Each row is where one point has got to under a steady rotation. How many steps took it there?
The counts run from 0 to 399.
[ -8   5  -4 -10 -24  -6 -22  -8 -11  -6   2   6   8   8  -4 -10  14  21
   0 -11  -9   5   7  -5  -7 -29   5 -16   0 -16  -9  -1   0 -14 -16   3
  12 -18   4 -22  11  -3  26 -16  -6  -5  -4  13  -4   9   6   3 -13  -6
 -18   8  -2  24  -4  -2  -6  -1   1 -17  -7  17   6 -17  15  11   2  -2
  18 -11 -18   5   0 -11  -6  13   0  16   3 -13 -14] => 298
[  4   7  -1   9   6   7   4   9   6  -4 -20 -17  -7  12 -20  22  -7   2
  -5 -23  -9   0  -6   1 -10   8  13   6   4  -8  -9  -2 -24   7   4  -9
 -19 -20 -16   8  -4  -2 -20  -9  -1   2  -1 -16 -14 -14  -5   1   7  -1
 -14   5  25   9  -5 -12  31   2 -10  -6   2   9  -3 -15   1   1 -12 -26
  -7  -5  -1  10   5  15 -11  -8   5 -21  18 -10   7] => 192
[  4  -6  11  -9   1 -11  -1 -11  18  -8   7  -9 -17  10  12  12   0  -3
 -13 -12   0  -5 -13  -7   9  -6 -24  14   7   2  18  -5  14 -20  -7  -1
  -3  -3  11 -21 -17  10  -1   5   0   4 -19 -18  -6   3 -10   2   0   9
  29  -3 -26  -4   5  17   4  -2  10  18  11  -9   5   3 -10 -14   8   0
  -5   5  -5 -14   5   3  14 -31  11  16   0   2  -3] => 261
[ -6   9 -18   5 -21  -4 -19  -8   3  -1  -6 -11 -13   1  -5   5   9   0
  13   3  -1   5  16   6  -5  11 -13 -11  -5   2  -3 -14  14 -14  17  20
   2  -6   7  -9 -26  -7   2 -22 -20   7  13   8 -11  17  -1   4   3  -7
  -4 -13  -4   6 -11  18   9 -24   0  -2  19  15  -3 -18  -4   1 -17  -7
  12 -16  10  17   6 -14 -29  15  -2  -9   6  -9   8] => 30
[ 14 -19   4 -11  -9 -11   9 -11   3   2   4 -16  -2  17  12 -10   7   8
 -22 -19   3   9  -9 -17 -14  -7  -3  -6  -8 -25   9 -11  -5 -13  -5  -9
  18 -14   7 -17  -6  -5  12   6  -4   4 -19 -17   1  -5   2  15   2   4
  13   7 -18  24   5  30 -16  -3  12  -1   7  -1  21   0  -4   2   6  -3
   0   3  -8   6   8  -8   2 -10  14   6   2 -20 -16] => 377
[  7   6  15   6  -5   4 -25 -24  11   3   5  14 -11 -22  -8   7  -4   1
  -1  -2 -11 -12  -9  13  10  -2 -15   1   3  -4   3  -1   8   3 -16   8
  21 -12   4  -3   2   0   9  -6   6 -14  -8  22 -12   1  -6   9 -17  16
   9   6  -5 -25   1  10 -16  -2  15   5  -6  -4   6 -16   3   5  12  -1
 -21   0 -25  -4   3  -4   7 -11   0  10 -29   3  22] => 337
[ 14 -20  14   5 -12  -3   3  -3 -17  12  -2  -5  -5   7  15 -12  28 -14
 -27  -3   7   7  -5   8  -2   5 -19  -6  -2   6   0  -9  -3  13   5  -8
   0  17 -15 -13  -6   2   3   0 -12 -10  16   2  21 -13  14   1 -14  11
  13  11  -5  12  17  25 -12   7 -14 -15   4 -21  -8  17   0  10   7  11
   2  24  -4   4 -18 -10  14   5  -2  -7  -5   5  -2] => 246
[ -1  -3   9  -4  10  17  17  14  -3 -10   6  -7  20   2  10  -1 -12   1
 -16 -10 -20  14 -10 -16 -14  12  -4  -1  11  12 -16   4   1   1  12  -8
 -10  -2 -23  10  -9  -2 -31  18  -5   4  16   0  -8 -11  -1 -31   4   9
   9  21 -12 -20  21  10   3  10  -3 -16  -1   2 -17   8   5  -8  13  13
  -6 -21  -4  10  -9   0   3   2  -1 -14  10  -9  -3] => 118
[ -8   8 -30 -14   2  -2  21   1 -19  12   4  -7   2   8  -5   0 -11   7
  14  12   8  12 -11  -7  16   8  12   0  19  17  19  -4  26 -21  23  -1
  -8  -5   4   7   1 -15  -8   7  21   6  -7   0  -9  11  14   4  -1   3
  16 -12   3  -6   0   0   2  -8   4  13   1  12  -3  14   1 -15   1  -2
  12   4  24 -14  -6  -8 -13  23  -4 -15  -5   7   9] => 157
[ -4  -3  26  14  20  14   5   1 -20  -7   6 -14   5  -4  -4   1   4   1
 -13  25   8  -9  -3  -8   5   0  11   5  -6  -1   1 -11  -9   8  -1  -2
  -7  19 -22  12  20   6 -10   8   9  -7  16   6  -7 -15 -14   0  -2  -3
  -7   9  -4 -23   5 -11   8  22   0  -5 -16  -2  -8 -13  -8   7   6  12
 -22   9 -11 -15  -2  14   0  -8 -19 -15  -2 -11  22] => 327
[ 15   0  10   8   8  -1 -13  -9 -11   6  -3  -4 -18  -4 -14   7  26  -5
 -13  -5   1 -21  -3   1   3 -17  -6   4 -13  -9  15 -14 -22   4 -12 -14
  -4   7  -8 -13  14  19  12  -5  -6   4 -11  -5  19 -13   8  25 -19  -2
  -2  -4  -2  19  -6  -1  12  -3  -3  -6  10 -15   2  -4  -9  16   4  -9
 -11  23   2 -18 -15  11   0  -2   7  -4  -5   6   2] => 57
[  2  -7   7  -7  21  -8  10   0  11  -5   9 -12   1 -10  24  -2  17  -9
 -11  25  11  -7   7 -20  16  -9  -8  -1   6 -11  -1 -11  22 -15  14 -15
  -4  15   9  10  19  14   5  14   5   8  14  -8 -14  -5   3 -10   1  -6
  22 -16 -16   8  23   5   3   0   7   5  21   3  11  -1  -7  -4  -1  -3
   7  15  21   0 -24  -4 -14  -4   1  -7   1   8   2] => 47
[  7   2   2 -21  -3   6   7   8 -19  27   6   0   4 -13  11  -9 -19   0
   1  11  -1   3   4   8  -2   5  -8 -19  13  10 -13   6   0  -3  35  -1
   0   0 -13  -1  -4 -14 -22   5   3   4   4  18   1   3  20 -20 -19  18
  10   2 -19 -12  20  16 -11 -12  -7 -19  18  -5  -5  11  12  -8   6  16
   8 -12   9  12  -5  -3  -8  20   4  -7  -4  10   1] => 234
[ 22 -12   5  -9  -8 -10  12   5  -1  -7  -3  -7   4 -10   7   0  12  -6
   0   9  -3  -4   1   8  -5   1 -16 -20  -1   2 -15  -9  14   9  29  15
   1  10  -1   2 -13 -14   7   5  -3   5  12  -1   4   0   4 -19 -10   9
  21  -4   5   5  22  20 -10 -22  -1 -11  13  -5  -2  -1  12  -6   5  20
  -4  11   3  26  -6  -8  -4  11   4  -7  -9  14  11] => 239
[-25  24  -8  14 -20  -3 -16 -21  14   9  -1   7  -8   9 -14   5  -3   8
  12   5  -2 -14 -14  12   5  22 -27  13  12  22  15  -6  -2 -13   2  19
   7   1  15 -19 -23  -7   3 -13  -4  -7  -7  12   1  -2   1  11   4  13
   6  -1  14  -2 -18  11  -9 -18  15   8  -3   0 -15 -12  -4   2   6  -1
   0  -6 -13  -2   3 -16 -13  -2   1   0  -6   4  23] => 147
[ 16  11   2  -2   7  -7   7 -12  26 -11 -11  -4   9   3   0   8  -4  17
   5 -18 -25 -11  -7  -1 -23  12  -6   2  19   1  -8  11 -12  -3  12  -6
  -8  -9   2   2  -5   1 -14 -10  -6  15 -15 -18  -1 -12   4 -11  17  10
   0   6  12  26  13   7  22 -10   7   3  14   6   3 -12  10  -7  -3 -12
  -9  -4  12   1  -8   6  -8  -5  21  -3   4   0 -10] => 388
[-26   3 -16   1   1  10  12  -1 -19   7   5   0   2  11   4 -18  -9   1
  -1  -3   9   7   2 -18   5 -15  23  10   2   8   7  14   8  -8  -5 -15
 -16  -4   8  -3  28   1  12   9  16  11  -5   3   5  -6  10  11   4  -3
 -18   4   1   9  -8 -21 -13  19 -16   4 -22   7  -1  22   5   7  12   3
  29   3   6  -9  -6   8  13   8 -19  11  -7   5 -16] => 287
[ -4 -19  27  12   6  10   6  15 -10  -2  -2  -6  -5   2  -8  -2  14 -13
 -24   6   8  -4   4  -1  17  -1  13  -3  -5  -5 -13 -12   1  31  -3  13
  -7   3 -16  17   7   6   8 -13  -9  -5  38  -5  -4 -19   0  -7 -11   1
 -22   6  18  -4   2  -6  11   9  -1 -24   1  -7 -19 -15  -4  14  -2 -11
  -5   9 -15   8  -8   7  -3  -9 -11 -16   5   3  21] => 322
[-10 -13  14 -25   8  -3  -2  -2  12  -7   8 -19   3  12  -6  12  -9   8
  -7  -8   2   1   2   2  12 -14  13  -2   1 -28   4 -14  -7  -6  -3   7
   3  -8  13  -5  19   3   2  -8  10   6  -6 -20  -9  -2  -1   7   3  -3
  -6  -1 -11  13  -3   1  12   6  17   9  13  13   9 -22 -15   2 -12 -23
  -2  -6  -1  -5   1   7 -11 -31  19  12  21  -3 -10] => 184
[-20   0 -19   1  -2   5  13 -11 -19  19  -4   6   2   4   1 -18  -4   5
   4   1   1   1   4 -13   4 -10  12   1  14  12   3  12  10 -13  -7 -12
  -7  -4   8  -3  21  -9  12  10  11   1  -9   3   2  -5  20   9   3   6
  -9   3   2  15  -1 -12 -16  17 -22  -5 -31  12   6  18  10   9  22  -3
  26  12  -4   1  -7  -3  27   8 -11  10 -20  10 -11] => 286
[  5   4  11  13   0 -10  -6  -1  10 -10   9 -10 -12  -4  25   6  -4   3
  -5  -2   5   0 -24 -14   6  -6 -19  16  -2  -5  18   3   9 -18  18 -27
   0  18  -1  -7  -3  14 -20  -5  -1   5 -10   2 -13   3 -12  -2   6   0
  17  17 -25  -6  12   9  10   4   3  14  14  -6   4   9  -3 -11   2  11
  -6  10  11 -25 -11  -7 -11 -19   0   5   6  -5 -13] => 255
[ 15   4 -16  -8  -8  11   4   3 -12  20  -3  13 -10 -17  -1  -5 -12  -5
   3   2 -11  -3  -2   9 -11  11 -12 -22   5   6 -11   9  -1  -2  34   1
  -1  -4  -5   3 -12 -13 -19  -9  -1   9   3  14  -1   5  14 -19 -12  13
  15   4  -3 -11  20  10  -9 -20 -12 -19  11  -2  -4  13  15  -6   7  12
   0  -6   5  17 -10  -2 -14  19   6 -12   0   6   5] => 233
[  0  -5  25  -8   1  -5   8   4   9   1  -8  -7  -2   4   4  -4   7  -8
 -11 -10  10  10  16   0   5   6  13   7  36   8 -12  10  -3   3  -3   7
 -15 -20   6   4   7 -20  15   3 -15  -4 -12 -23   2 -10  14 -15  -8  40
  -5   5   9  29   7   7  10  17   1 -15   7   3  -1   4   3  -4   5 -14
   8  -5  -6   7  -1  12  28  -4  12   6  -7   7   0] => 396
[ 15  23   9   9  -7  -8 -34 -11  -4  -3  -7  -9 -10 -12  -3  19  14   6
   9  -8  -6 -17 -20   9   1  -7 -13  10  -1  -1  17   1 -14  -1  -8 -15
  -8   8  -7 -11  10  15 -12 -17  -1  -8 -27  -1   6  -8  -5   6 -16   3
  -9  -1  11  15  -7  -6  12  -3  -3   7  22 -13  -1 -16  -2   1 -11 -15
 -10   0  -4 -14 -19  11 -19  -2  16  15  12   3 -10] => 63
[-29  -8  -2   6   5  18   0 -12  12   8  -2   8   9   1  13 -16  -5   0
   9  10   6  -7   4  -5   4  14  -6  15 -12   9  -7  -3  12  -8  -2   4
  14   4  12  -7   1   4   3   7  -4   6  -1   9  -2  -2 -10  18  27   3
  -8   2 -29 -12 -10  14 -24  12   3  -9 -24  13  10 -11  -4  11   6  16
   9 -11 -14  -3  21   3  22 -18 -23  -3 -14  -1  15] => 15
[ -2  16   9 -10   4   6 -17 -20   8  -3  16   2   7   4   0  -5   5   5
   8   9   1  10  -6   8  10   9 -14  14   4  27  29   4  19 -17 -13  13
  -2   7  13 -11  -8   4   6  13   0  -3 -14   2  -8  12  -7   6   2   5
   8  -6 -19 -21 -13  12  -8  -9  28  16  11   0   6 -13  -6 -17  -1  -2
  -6 -21   2 -28   1  -7  -9  -4  -2  11 -16  -9   5] => 144
[-24  11 -17  -9   4  13  13  15  -4  -2   2  -6   7   9  -6   8 -24  14
   4 -10 -16  -9   2 -17  -7  -4  -4  -8   8  -5  -6  -4 -20 -15  18   4
  -6 -12   3   6   3  -2 -22 -12   0  -4  17   1  -9  -9  -1  -9  14  -7
  -1  12  -2  -7   8 -24  22 -13  -4 -13  -7   9 -11  -8   8  14  10  -5
   1 -22 -12   6  -4   3 -26  -7  -3 -12  28 -18  -3] => 308
[ -1 -17 -11   5   3  -6  10 -11  -3   5  -1 -15   6   7   9 -17 -17  12
   6  21   3  -8 -13  -6 -10  -2   1 -10  -9 -16 -12  -6   6  10  25 -15
  10  27   4  -2   9   4   3   4  13  18  -3  -7  18 -19  24  24   9 -12
  -9  -2  -1  -1   5  11 -18   0 -10  16   4  -1  -4  -2   2   3  -6  24
  10  27  24   3  -7   5  -5  -2 -11 -11   0  12  -3] => 367
[ -5   7  -8  -1  -1  -7   3  -9 -10  -7 -11 -11  -2  23 -23  10   4  12
  10 -16  -4  -7  -6   6   0   7  -1  21   6  24   3   1  -3   7  -2   7
 -34   6 -10 -17 -11  10  -7  -4   1  12 -16 -29  20 -10   5   3   0   7
  -7 -12  20  -1 -25   1  16 -12  -9  17  15 -17 -17 -11  -2 -15  -5  -7
  -6   3  14 -19   0  17   5   2   3   9  10   7  -3] => 270
[-18  12  -5 -12 -17  21 -17   7  -2  21   6  -9   0  -5   7  -8 -12   7
  -5  13  11   3   8  22  -4  15  -6   4 -14   3   2  -2   2   1  -1  13
  17   0  10 -17 -15 -13  -5  -8  -6  -5  -7  14  -4   7  -6 -10   8   1
 -14  -4 -29 -17 -11   6 -23  -4   4  -9   0   6   2 -19  -1   7  -5  10
   3 -35 -16  11  20  10 -10  -7 -17   9  10  -4  11] => 223
[ -3  -1   9  17  -1   3  -3 -14   4 -19  -1  -5  11   1  17  -3   7  -3
  14  11   7  22 -15  -5  -5  19   9  23   9   9  -9  11  24 -11  -3 -13
  -2   3 -14  12   8  -6  -4   8  -3  -1   0   8 -25   7 -24 -13  13  13
  -4   3  -5 -11   5   6  -7  26  -1   1 -19  23  14  -4  -3 -11  -2  11
   1  -7  -3   2  20   0  18  -1 -23  -5 -13  -9   6] => 8
[ 19  11  19  28  -1   6 -23  -7   0 -12  -2   9  -6 -29   3   1  10  -6
  -6  -5 -14  -2 -25  -4  -3  -1  -5   3   4  -2   5   6  -3   5   0 -15
  14   6 -21  15  17   8 -13 -11   6 -15  10  28 -16  -4 -14  -1 -21   0
  -4  15  11 -12   8  -5   6   4   2  -6  -5   5   3  -5   4   3   1   3
 -19  10  -8  -2 -17 -12   0   2  -9 -17 -16 -11  13] => 330
[ -8  -4   1   2  -9  15  17   4   0   1  -4  -3   3  17 -17   3 -10  11
 -22   1  -7  -4   5   1 -23   8  -7 -11  -8  21 -21  -1 -12   7   8  17
 -23   1  -7  -8 -15  -9 -12  -2 -15   8  27 -11   1 -12   3 -26   4  -6
  -8  22   9 -16  13   3  12  -2 -13 -20  -2  -5 -33 -19  -1   5  -3  -1
   1 -10 -11   2   2  12  -6   0  -7  -5  23  -7   6] => 114
[ 10 -10  -3  -7   6  -5  -4  -5  15 -11 -13  -4 -11  11 -17  20   0   7
  -4 -20  -6 -19  -3   4   1  -6   2  -3   3 -24  -1 -12 -13  -2  -1  10
   0 -29  11  -4  -9  -3   6 -14  -5   5  -2 -23 -11  -4  -5   8   4  -5
   4   0   9  16   3   2  20  -7   5  -1   5   4   7 -22  -4   8  -7 -24
 -13   5 -10   4   4   3  -6 -18  17  -1   6 -12   3] => 186
[ -1  18  -7  13 -19 -12  -9  -7  17 -13 -12  -3  -1  17  -4   6  11   0
  16  -3  -3   8  -7  10   0   7   1  22  20  19  -3  11  26  -3   1  -3
 -20  11   0   4  -8   1   3  -5   2  -4 -10  -9  -1   6  -5 -10   5   1
 -15 -10  44  15  -9  -4  -4   5  -4  17   2  10 -10   4   6 -12  -9 -20
  23   2   5   4  -4  -8  -8   7  -5  20   6  11  -9] => 277
[ -2 -14 -13 -20  -3  10   1   2  -6   8  11  13   9 -13   4 -14 -18  13
 -11 -28 -13   0  -6 -11  -3 -26  11 -18 -30  -7  -3  13   4   5   0 -17
   5  -6   1   0  19  21  -3  -3  10  10 -13   4   1   4   8   8  -2 -20
 -15  13 -15 -10   4  -3 -16   1  -5 -12  -3   2  24   8  13  -1   4  13
   3  -9  -4  -7   4   3   3   2 -14  26   2  -6 -29] => 98
[  1   2   0 -14 -11   3  -9  -2  -4  16  -7 -10   3   8   4  -1  17 -11
  -4  -3  -9  13   8  16 -10  13 -15 -14  13   6  -7 -16   0 -17   4  15
   9 -21   2 -16 -15 -18   7  -1 -12  -6   6  11   4   0  13   5 -10  14
   9  -9 -20  16   5  26  -9 -21   3 -16  18  10  -7  -2  -3   6   1  -7
   9 -21  -5  19  -2 -15 -10  26  16 -14  -2  -2   8] => 32
[ -3  -1  22  23 -15   8 -25 -19  13   1  -7   7   7  -6   6  -7  18  -4
  11   5  -3   3   1   9  -5  20   7  12  -8  11 -17  11  23  14 -12   3
   8  14   0  -3   5   1  14  -9 -17  -1   8   7   4   0  -7   8   8   5
 -31  -1  12   7  -7  15 -12  17   2  -6  -4   8   4 -19  -4   2 -15   3
  16   0  -1  14   5  -3  10   0 -26   7 -18   4   2] => 11
[ -2  18  12  -9  -4   0 -22 -23   0   3  10   3  11 -10  -5  -5   8   9
   4   5  -1   9  -7   0   5   1 -18  11   3  21  18   2  11 -14 -17  12
   5  11   1 -18   3   4  10  12  -4  -3 -19  13   6   9   0   9  -5  14
   7  -7 -15 -10  -9  18 -11 -12  25   8   8   0  -3 -23  -1  -8   9   1
 -16 -19   0 -21   3 -11  -2  10   0   6 -20   0   4] => 143
[-13   4  -9  -5   0  -2   7   0 -14  -2  -6 -21 -10  22 -10   9  -5   0
  -3 -22   8   7 -16  -2   3  11  -5  20  10   9  15  -6  -8 -19  -2  -9
 -26  -6  -5 -13 -13   4 -17   3   6   8 -17 -28   2 -18   3   0   5  21
   3  -1  -7  -2 -15   6   3  -4  -4  13  -1 -10 -15   8  -4 -12  14  -1
  -3 -10  -1 -19  10   5  16  -9  10   1   5   2  -3] => 268
[-11   6  -6  -5   2  -5  -2  -3 -16   1 -12 -23  -7  24 -10   6  -8   9
   2 -12   3   1 -12   1  -1   5   0  22  13  17   3 -10  -5  -9  -2  -2
 -31  -4 -11 -16 -14   1 -14   3   8   9 -20 -30  19 -16   8   4  12   8
  -5  -6   0  -2 -21   0  17  -4 -12  12  10 -14 -21  -9  -2 -12   5   4
  -4   1   8 -22  11  19   6  -6   5   2   8   4   4] => 269
[ 11 -25  19   2   2   6   5   7 -18  11   8  -6  -3   2  15 -17  23 -10
 -27  -1  10   9  -7  -3   2   3 -12   1 -15   6  12  -2   3  11   6 -18
  -3  21 -15  -4  -2   8  -2   9 -11  -3  11   6  17 -13  14   2 -13   6
  12   5 -16   5  17  23  -9   8  -6 -24  11 -21  -4  17  -9   0   3   9
   4  17   0  -5 -19  -5   5  -1   4   1  -4   3 -10] => 247
[ -1   1   2 -12  -2   7  11   1  -6   9   4 -17   6  18   3  -1 -10  15
 -15 -12  -7  10 -17 -10 -26   5  -5   1   7  -4  14  10 -34 -22   2 -19
  -3  -9  -4 -17   2 -10 -13   7 -14   3 -17 -19   0  -9  21   2  10  19
   2  22 -20  11   5   5   8   4  -2  -9  13  -2  -1   2   1   4   2 -11
  -3 -14   1  -9  -4   4   2   1  24  -2  13  -7 -19] => 384
[  5 -12  -2 -13  -1  -7  10  20  -3  -6  -8  -5  -1  -9  18  -2  -3  -4
   2  10   3   1   0   1  11   9  -7  -5  -7   1 -21  -8  24  17  38  13
  -7  14   2  14 -15   3 -12  -4   0  15  15   0  -4   2  -1 -21  -6  -7
   4 -15  -3 -11  10  11   3 -20   7   1  24 -11  -5  -7   4 -18 -16  15
   0   0  17  10  -1   6 -30   4  -3  -7  16  11   2] => 237
[  6   8  -2   4 -10   8 -17  -4  -8  28  -1   9 -24 -14 -21   2 -15  -4
  -1 -20 -10  -8 -18  17   4  10  -2  -1   1   3   4  -3  -7  14  -4  20
  11 -20  -7 -12 -14  -8  -8 -12  16   0  -7  10  -1  -6   8  21 -19  19
  -4   4   8 -19 -15  20 -10  -9   2   3   2 -12  -7  -5  -2  -3   4   0
 -18  -1 -11  -5   8  -8  10  -1   9  -8 -20  10  23] => 343
[  3 -10 -22 -20   9  10   4  13   2   2   6   8   1  -9   6  -7 -22  13
  -9 -24  -7   0  -4 -17  -3 -18   2 -12 -31 -15  -3  12   1  -1   9 -12
   1  -7  -1   5  10  15 -10   1   8  16  -9  -2  -6   4  -3   3   5 -27
  -3  11 -26 -14   1  -8  -8  -7  -1   4  -7   9  18  -3   7 -11  -1  16
   4  -7   0  -7   6   4  -5  -8 -15  12   9 -14 -19] => 99
[  0   7  22  23  13  12 -12  -3  -9 -12   3  -1   1 -16  -1   2   5  -1
 -11  18   6 -11  -8  -6   3  -4   2  10 -14  -1  -1   3  -9  11  -8  -7
  -4  22 -22  13  21   7  -9   3   7  -6  21  14  -7  -3 -16  -2  -7  -9
 -15   8   6 -22  -2 -12  15  17  -2  -4  -7  -3 -12 -15  -2   3  -1   7
 -22   9   0 -16  -8  13  -7  -3 -20 -11   0  -8   9] => 328
